Rows are one point carried round by a steady rotation, each followed by how many ticks it has turned.
The counts run from 0 to 290.
[  3  31  -1  29  -5  -8 -16  15 -31   6 -13 -14   2  23  28 -21  -4  10
  -3  23  43 -14  -8 -12  -8 -45 -11   7   5 -22  29  24  20  20 -23 -23
  -9 -13   6 -14   3 -40   2 -23   3  20  -6 -13  19  18  11  -4   3  13
 -27   4   9  -9 -12  24   6   0 -20 -21 -13 -13   2  14  11  12  11  10
  10 -23 -19  -7  33  15] : 275
[  3  -9 -11 -10  15 -31 -44 -27 -10 -11  -2   2  -5   9 -23  21  10  32
  11  13  -9  -7 -10  -1 -10  11  15  35  38  -4   2   3 -12  47   4  28
  10 -16   1  -9 -10  22  19 -14  27 -10  -4 -14  -3   2   6  -6 -17 -32
  11   8  -1   4  -7  14   8  28  -3   7 -24 -15 -23  -5 -27  18 -15  -5
  24   2 -22  25 -36   6] : 154
[ 18  -1 -18  26 -11  17  -3   9   1  -4 -22  -4 -15  -7   8   3  -8 -49
 -13  22  -6  10   0   3 -22 -41  -1 -37  15 -15  20  29  10 -19 -15   8
  29 -12  12  26  -4 -29  26 -27   5 -23  -5  12 -12  10 -23  -8   1 -12
 -28   6 -28   4 -37  -2 -12 -15 -14  17   7 -26   6  -3  17   9   2  -2
  12  -6 -14  10  26 -16] : 286
[ 18   4  13  -3   0  16   9   3   3   9  -7  13   4   1  -3  19  17  -1
 -17 -17  -6  -5   2  -1 -11  31  -1  -6  -1  36 -22 -14 -21 -24  10  16
  -6  15 -20 -20  27  47 -20  30 -20   0 -13   9  -2   3   4   7 -25  -8
   6  -8   8 -14 -22  -3 -11   5 -45  10  34   7   7   3 -17 -24  -6  18
  -8  -6 -10   4 -27  -4] : 216
[ -7   7 -14  -4  -3   9  12 -25  13   7   4  10  16  -5  23 -10  -5  11
 -14 -45   5   0  -5 -11 -18   3  13   6  15   6  27  29  23  20  -7 -11
 -26  -7  -5   9  -6  -5   6 -25 -20  35 -11   6  -6 -25   7 -26 -28  16
  -4   3  -7  -1 -15  25  25  32 -10  19   0   1 -10 -21  -8 -18   2  12
  40 -33   9  29  -6 -24] : 255
[ -1 -10  37  13  27  -6 -25   0  -6   5   5   5  18  -8  11  19   2  24
   6  14 -25   4   4  21   3   6   6  10   4  30 -12  11   7  -1   4 -18
 -17  16  13 -32   6  29   8  19  15 -32  37   9  43   4  15   2   6  18
 -21  -8 -11  -2 -13 -11 -33 -13  15   7 -11 -23 -14  26 -17 -17  30  11
  11   5 -24  -7 -10  25] : 206
[-13  12 -14  -2  -7  38  15 -34   3   0  -2  16  12 -13  -3 -12  -6  -1
 -30 -36  18  17  21 -33   2  17  12   1 -10  -4   5  17  -4  19  28 -10
 -19 -11   1  16 -10 -29   4 -29 -27  35 -10  32  -8 -26  17 -23 -22  -2
  -3  14  -9   6  -4   5  17  24 -16  14  13  14   0 -10  -4  -4  -6   7
  11 -21  17   9  -6 -36] : 256
[ 11   0   0   5 -24 -19  31  12  48  20  26   5 -17 -20  12  -6  -8 -36
  22 -21  -6  -4  -9   9   1   6  -4 -22 -24  24  16   5   8  -8 -13  -6
   3  12 -22  35  -8   0 -18   9 -16   8 -22 -39 -18 -15  10  -3  15  -6
   2 -16   9  -6   7   9  26   8 -37  -6  -6  22  25 -12 -10 -18   3   0
  17  11  13 -13  -3  20] : 72
[ -9 -10  14  15  28 -25 -20  23  11   0  -6   8 -19  25 -14  21  17   8
  31  46  -2  -9  -3 -16  11  -5   7   6   0  -5   0 -10   9  12  -5  28
  17  -9  16   2 -37  -9  13 -10  46 -11  -6 -31  -5  14  -6  21  43 -24
   1  -1   6 -12   9   7  -6 -16  13  -5 -32  -2 -13  14  11  28  -9 -11
 -19  30 -15   3   9  17] : 145
[ 15   6   5   8 -25 -31  20  17  26  32 -16  -9  20   5   7 -23   2  -7
   8 -12  21  -7   2   6 -17 -20  -6 -17   8  21  26  33  12  -7 -27 -29
  -9  -8   8  29  -2 -17   9 -20 -10   5 -24  -8 -16   4  -4 -18  11   4
 -33   0  -2 -28 -18  17  29  -5 -27   1 -20 -18  25   3   2  -2  15  -3
  12 -14 -29  -1  30   2] : 262
[-11  -3   1   4  27  25  12  31   0   6 -10   3 -19  10   6 -11 -24  -7
 -20  17  -6   4   7  -3  12  -9   3   1 -18   0  -6 -41  -3 -15  -4  22
 -14  25 -15 -19  -4   4 -48  11 -18   3   0  19  13  10  -7 -15   0  24
  -4  -9  10   8   5 -42 -26 -25  -2  -7  33  33  10   3   0  -3 -22  22
 -27  -7  30   4  -8  15] : 212
[-11  18  -6 -14  -4  -5  -6  33   3 -17   8   6  23   5   8 -17   5  -5
   4   0 -37  11 -10  26  27   8  -9   0 -48  33  19 -40  -3  -1  -9  -5
   1  -7  13   2  17  -9   2  12   9   3  -8  19  38 -36 -21   6 -10  20
   6   9   5  23  16  -4 -14 -40  23  -3 -19   1  14  -9  -5   5  13  10
 -21   7  -4  15  -2  15] : 189
[ -9 -17 -10  -4 -25 -11  -4  50   3   9 -21  -6  24 -12  -9 -31 -44  -6
  11   3   0  20   5   2  22 -12  15 -12  26   6  13   5  20   7  -9   2
  26 -25 -14  26 -18 -26   2 -18  -1 -16  -5  12  -2   1 -22 -31 -12   0
 -11  25  -4   6 -19   9  19   1  20  30  -4 -24  -5   4 -30  27 -14 -33
  -3 -15  15  15 -13 -18] : 4
[  8   8  -2   8   9   9  16 -29  -3 -31   1  -8  12  -4   6  15  28  -3
 -35 -26  20  14   0  -8  -4  -8 -13  -9 -25   4  12  23  -6  10  21  -8
  18 -16  -6  41   9 -15  -7   2 -13   2  10   7 -13 -12  13 -17 -39 -17
 -30  -5   2  11  -8  14  15  21 -36  35   2 -33 -18  -3   8 -31 -13 -19
  16  -9 -21 -29  15 -29] : 269
[ -6  -9   2 -11 -12   3 -23 -12 -23  -1  -3   5 -13   5 -35  16  -4  21
  19  15   3   3  -7 -15  -4  18  20  21  30  -3 -33  -1 -19  14  21  29
  20 -22 -17  -3  -1  24  33   1  12  -2 -10   1 -22   1  -4   7 -17 -49
  15  21 -16  -2 -13  27  23  21  -5   2   2  -1  -8  -6 -13  32 -23 -19
   9  -7  -9  19 -36 -14] : 155
[ -9   3  -9   3 -35   3   2  48 -36  17 -30 -20   9  14  19 -43 -33  -3
   3 -14  25  15  12   1   9 -20   2   0   8  -7 -13   3  -3 -11 -14   0
  13 -24 -30  -6  21  -5 -14  28 -17  -8  13  15   1  15   4  -8 -40  -1
 -11  17 -10   9 -24   6  21  13  -9  15  24  -3 -10  17 -14   5 -12 -28
 -21 -28   7 -18 -14 -24] : 18
[  1  27  -1   9  10  18  10 -30 -26 -14  -3 -10   7  13  22 -14  27  21
 -23 -35  50   6  12 -26  -4   2 -21   8 -15   3  -4  17   7  22  17 -30
  -5  -5  -4   1   0 -11  -2  -3 -13  28  19   5   0 -27  10  -4 -38 -18
 -12 -10   1  17   4  23  24  37 -12  16   7  -5 -30  10   2 -26   9  -3
  10 -19 -12 -17  14 -20] : 268
[ 18 -12  13  10   9   1  41  14  31   8  -2  -9   8 -11   8 -12  -7 -23
  -4 -12 -19  17  12  25  -2  -3  10 -33  -7  22  11 -11   4 -22 -14  22
 -10  16 -20  12 -17   9 -48  15 -32 -15  -6  -4 -15  16 -15 -10  14  15
 -15 -15  10   2 -15 -32  -7 -13 -22  20   7  20   3   5 -16 -18 -18   5
   4  -1  20   1 -19  -2] : 225
[ 10 -23   1   9   9   5  20   8  45  29   7  14   6 -25  14  -7 -17 -26
   3 -12 -23 -10   5  19 -17  11  19 -18  12  20  24 -12  21  -1 -14  15
 -21  29 -24 -19 -18  -6 -41 -15 -25   0  -9   5  10  17  -1 -35  14  28
   1 -24  20   1 -27 -13 -18 -20   3 -10  -3   6  14   6 -25 -27   4  23
  19   7  34  15 -25  11] : 226
[  4  12 -19  22 -11  23 -13   0 -21  -8 -15  -5  -7  16   8  13 -27 -31
  -8  34   2  -6 -15 -18 -17 -48  13 -16  27 -44  23  11  17 -25 -18 -11
  -7  -9   1 -10 -11 -38  17 -33   4  -2  -8   9 -18  18 -24 -14  10  13
 -16  -9 -33   9 -26   6 -16 -12   5  -3  17  -6  10   8  13  22  -5  15
  19  -9   0   9  36 -15] : 287
[-29 -21  31  21  21 -11  23  11  48  40   4  20  14 -14   8   5 -23 -11
   7  10  -5 -12  20 -15  16  22  16 -20  14  23   4  10  14   5  22  -3
 -26  11  19  11 -22  -1  16 -29  -5  -4  -4  -5   0  16  -2 -29  32  24
 -32   5   6 -19 -19  -8  -5 -16   5 -18 -18  12   3  11 -16  11  21  16
   3   0   6  16  -9   2] : 234
[ 37  26 -33   7  -3   2 -15   2  14 -30 -11  -6 -19 -17 -23  19  38 -10
 -11  -4 -21   6 -21  14 -22 -19   5   8  10   1  37 -11   2 -11 -22   9
  34  -3 -10   8 -15  20  -5 -16  -3  10 -34 -10 -40 -19 -21  12   3   4
  19 -15  -9  11  -8  16 -11  -7  -9  21  -6 -26  -1 -19  10  -8 -11  21
  26  -4  -9  16  -1   1] : 125
[-18  18 -16 -16  -4   7  39  -1  17 -10   2  14  18   5   7 -25  16 -14
  -3 -20  17  -5   4  -7  17 -10  -9 -31 -53   0  14 -20   3 -13  -2 -13
 -11 -14   9  16 -12 -47 -21 -17  -4  38  -9   5  13 -25 -11  -5   3  -2
  -8 -15   6  13  14   1  13 -13  -8   0 -10  20  27 -15  22 -22  11  -3
 -16  -2   1   0  47 -18] : 265
[ 10  29  -2  -4  -9  13  -8 -39  -2 -23   4  -7  -5  -4  24  16   9  -1
   4 -19  14   3  -2 -22 -18   3  -5  26   7  15  18  40   0  -5  20 -27
   3 -26  13   2  12  16  49  -6  11  29   9  -5 -34 -23  17  10 -19  17
   1   1 -17 -16   5  25  18  37   2  24 -13   2   8  -6  25 -19  29  26
  45 -28  -9   7  14   1] : 102
[  2  28   5  -9  12   2 -16  55 -46  11 -31  -1 -11  34  19 -32 -20  22
   3  24   0 -12  10  14  10 -16  -9  32   7   4  -6 -20 -12   2 -27  10
 -17  14 -18 -35  25  15 -25  23  10  -5   6  10  35  20  14   3 -16  15
  -2  11   9 -10 -13  -7 -22   5 -12  -7  17   7  -4  16  -8  -1   1  20
 -10 -26 -12   9  -6   3] : 199
[ -1 -20 -13   1 -23 -11  20 -14  38  27  36  12  -4 -23  23  -7   2 -16
  23 -29 -23 -14 -12  10  -8   8   8 -15 -10  30  29  25  29   2  -6  -6
 -14  18 -12  -8  -6 -14 -12 -21  -6  22 -11 -23  -5 -25  -9  -3  21  30
  19 -17  -2   5  -3  13  25  11   4 -10  -7  12  21 -10  -9 -32  24  12
  20  15  31   8   2  28] : 73
[ -1  -6  -8 -16  -3   9  40 -35  18  16   2  11  11  -3  11 -19   1  -2
 -13 -46   6  13   6 -10 -19   2  15  -7  -3   8 -14   0 -11  -7 -12  27
 -22  12 -27   1  10   6 -38   6 -42  25  -2   4 -10  -6   0 -41  -3   1
   6  -6  15   2 -13  -5  30  21 -29  -4  13  32  24 -15 -30 -26 -10   2
   2  -9  22   6 -18 -12] : 240
[-15  -9   0  -1  -5   2  10  37   2   3 -19 -13  24  -2 -17 -30 -19  -1
   0  -7   4  25  25 -12  24  -7   4 -14   7   7 -13  -3  -4  12  -7   1
  37 -34  -4  45  -7  -1   5   7  -7 -28   2  19 -11  11  -3 -13 -21 -24
 -25  21  -5  -4   3   6  42  -2 -10  27  -4 -20  -6   7 -17  29 -23 -36
 -10 -12 -20 -12 -15 -27] : 3
[-18   5  34  25  25 -12  17   0  19  16  12  14   8   4 -21  14   9  19
 -12   4  22  -9  15 -14  16  25  -7  -6 -16  26  12   7   1  28  25   7
 -16   1  -7  46   4 -13 -15  -6 -23 -11 -14  14  -7   5  44 -21  -4 -39
 -22  17  18 -38  10  12  13  -2 -37   1   7  -9   2   0  -5   4  -2  -4
  23  -3 -26 -10  -9   4] : 245
[-28 -12  11  -9  22 -27 -21   3  10  -2  20   6  30   9  -7  -3   8  26
  11  -1   1  13  14  -2  13   6   8  -4  -9  22  -4   9  12  43  13   7
   5  -9  15  -6 -18 -20  12 -16   8 -15  19  24  44 -18  -6  -2 -10 -43
  -6  -2  -2   1   0   7   7  -7  30   8 -35 -37 -20   6 -26   8   5 -33
 -10   7 -26  -3 -18  11] : 0
[-15  -3   0  11 -12  21  14 -26 -25   6  -9 -14  20  10  11  -8 -14 -12
 -27   2  31  -4  15 -30  -6 -15  -8 -22   7 -34  -9  39  -9 -16  24 -29
 -15 -14  15   7  17 -40   7 -23 -22  -4   0  38  -2   2  -8 -23 -15   7
 -12   6 -15  -2 -22  -2  -4  15  -5  -9  26  -4   7   7  25   5 -17 -11
   3 -19   0   4  23 -22] : 272
[-35 -16  37  -3  42  26  17 -13   7  14   2   7   6   1  10  23 -18  -1
   2   8  -3  -5  37 -30   3  18  -2 -17  -3  21 -43  -8  -8 -19  29  20
 -30  14  20 -20   4  19  -3  14  -5 -10  14  22  14  20  11  -5  23  -5
  -2   9  -8 -18 -13 -26 -17 -24   4 -10  21  27  11  13   4  -9  11   2
 -17  -5  -2  -9   3  -6] : 220
[ -4  -7  30  11   4  -4 -15 -16 -13  26  13   2 -22  16  11  11 -29   4
   6  30  12 -27  10 -11   6  12   2  -7  17  -1 -42  24  -5  -7  18  15
 -35  29 -15 -24  18  -2   3  12   9  -7   1  -7  16  29  43   6   9 -11
   0   6  -3 -22 -20   3  -6 -13 -39 -19  14  19   3  19  -5  -4  17   3
  -1  -4 -17 -14   4  16] : 54
[  9 -22   9   2 -28  18   2   4 -25  30  -5  10 -10   2  14  -4 -49 -35
  15   2  -3 -18  18  -8 -11  -3  -5 -27  19  24 -37  22   6 -49   1  -1
 -15   4 -19 -18  27  32  23  24 -15 -13   3   8  14  17 -14   6  17  23
  -6  -1 -27 -12 -37   2   6  -9 -14  -8  43   9   5  13   0 -12  23  -7
 -19 -21  -1  -1  10   3] : 42
[-27  -2  15  -3  26  -4  -2 -30  15  12  11  15  10  -4  -4   2  -4  33
 -28  -5  19 -12  14 -12  13  35  25   9  16   5   9  15   7  33  25   5
 -51  21   9 -11 -10 -25 -16 -42  -7  27  -4  17  13   2  29 -26  -7   2
   7  14  12  -3 -12  11  -6   3 -11 -11   3   2  -4 -16 -15  -5  13  33
  22 -14  14  30  -6   6] : 243
[ -4  15  -6  -6  -4  26  17 -29  -2 -14   8   9  -3  -8  19  12   0 -19
 -14 -31  13  17  16 -34 -10   1 -19  -2 -11  15  -7  19 -12 -17  41 -28
  13 -22  11  20  19  14  30  -5  -3  21   0   7 -40 -26  -4   6 -13   3
  -3  12  -8 -13  15  15  18  19   6  13  21  19  15  -4  41  -7  12   5
  26 -13  -5  -8  21 -29] : 103
[  3  20 -12 -19 -37   0  -9  10 -38   1 -17   2  26  13  -7 -14   4   7
  -1 -32  23   2   2   2   2  13  -2   6  -9  31 -15   0 -11   8  -1   0
 -14 -11 -20 -15  29   7   0   6 -14  17 -13  16  22 -18 -10   9 -45 -19
   5   0 -10   1 -13  30  43  17 -21  -2   9 -12   3  -8 -36 -10  -3 -22
 -24 -28 -24  -7 -17   5] : 10
[-20  42 -13 -18  -2  -5  20 -25 -25 -24   6  17   4   3  15 -14  30   0
 -10 -16  32 -11 -11 -10   2   0 -28  22 -48 -15   2  -2 -14   0   7 -18
 -21   2   9 -20  21 -20 -10 -12  -7  30  -6  -5   5 -20  19  11 -10  -5
  17   0  23 -18  40   2   1   8 -15 -12  -2   9  26 -16  25 -11   8  13
   2  -3 -20  -5  31  15] : 99
[-19  -7   2 -16  -9   1 -32  11  -9  13  16   5  27  -8   1 -19 -29   2
   9 -17  -6   8   5  -9  18   7   3 -10   6  27  -2   6  13   8  11 -20
 -23 -18  18 -17   2 -16  40 -21   2  13   9  24  45 -24 -19  -3 -14   8
   1  20 -19   4 -26  19   5  -6  32  11   2 -21  -8   4 -10  -5  31  -1
 -10 -26  -5  15 -10   1] : 13
[ 17  13 -35  -1 -12  21 -27 -22  -8  -6   1   5   3  -9  -7  35  18 -20
 -18 -11  -3   4 -23  -4 -32   0   2  26  23  -6  17   1  -4 -19  13   5
   7  -2 -11 -22  -8  19  14 -22   8  30 -20  -9 -15  -8 -31   9   4  18
  20 -27 -14  16 -27  16 -15  15   3  -1  11  -6  -3 -10  19  -4  -3  27
  22  -3   5  30  -6  -6] : 126
[  9  13  -9  -5 -25 -22 -22  47 -14   8 -16  -7   5   9   4 -38 -20   4
  22   6 -18   4 -13  29   1 -18  -6  17  26  20  12   2   0  -2 -54  -7
  10 -10 -19 -17  13  17   5  12  -1 -12 -13   5   6   0 -25  -5 -18  25
   9  14   2  -4 -15   2  -9  -4   7   6 -12  -7  27 -12 -23   2  -8  -3
  -1 -28  -3  26 -29  13] : 186
[ 10  28 -33   6  25   8  -5  -6 -30 -37 -20 -20 -26  27  22   0  22   3
 -13  16  24   8  -5 -13 -29 -23  -5  30  -8 -32   6 -13   4   4  -6  26
  12   1 -14 -29  -9   6 -30   8   0  18   1 -18 -19  13  -3  13  -3  -2
  13 -16  18  17   8  -3  -1  22 -18   5  15   6  -6  -3  18  -2 -25   5
   3   5 -10  -4  26 -11] : 123
[-15   6  -3  13  -2  11  21 -25  21 -29  22  -5  10 -22  19  24  10 -34
 -19   0   5  19  15  -8  -1  -9 -15 -19 -29   5  11   8  -5 -12  35 -33
  20 -11  33  33   7 -24  25 -12  -1 -14   0  13 -20  -3  -7  -6  -3  15
 -10  -2  -6 -13  21  -8  -3  -3  21  19  -3 -17   9   1  49  -1   8 -13
  22  -2  -2  -7  22 -24] : 104
[ -7  -8  31   3  15  11  16 -14  20  25  -4  14  13  -5 -10  17  -7   0
 -10 -13 -10   0  39 -25 -11  31   5 -17   9  33 -26   1  -7 -12  41  18
 -23  -1   3  21  11  31  14   5 -18   8 -14   5 -16   4   7 -10  -2 -11
 -16  15  -4 -38 -16  11  14  -4 -42   0  33  35  11  -5 -14 -15   6  18
  13 -18 -11   6 -20 -29] : 232
[ -5  18  18   9  -3  -4   9  -4 -20  23 -12   4  14  29  13 -17   6  19
 -25  -3  59 -19  25 -21   8   6 -23   6   8 -19 -10  16  -6  19  26 -27
 -17  -6   3  12  17 -17  -2  -8 -15   6 -11  -1  -3  26  25 -13 -16 -16
 -28  20   5 -31  -5  12  11  20 -33 -15   7 -15   2  16  10  -1 -13 -12
   2 -22  -8 -12  32 -10] : 260
[-10   3 -11 -11 -22   3   2  36 -26  27  -4  -1  21  23  -3 -44 -28  15
  -3  -2  34   6  -4  -9  38  -4   9  -4  -2 -19 -14 -27  -2   8   8   4
  -7 -22  -7 -25   3 -40 -27 -14 -16   8 -15  21  15  20 -21 -12 -25   4
  19   1   2  22   2  -1   5   8  10 -30  11  12  -2   9 -11  21 -17 -29
 -25 -12  27   1  -2  -2] : 6
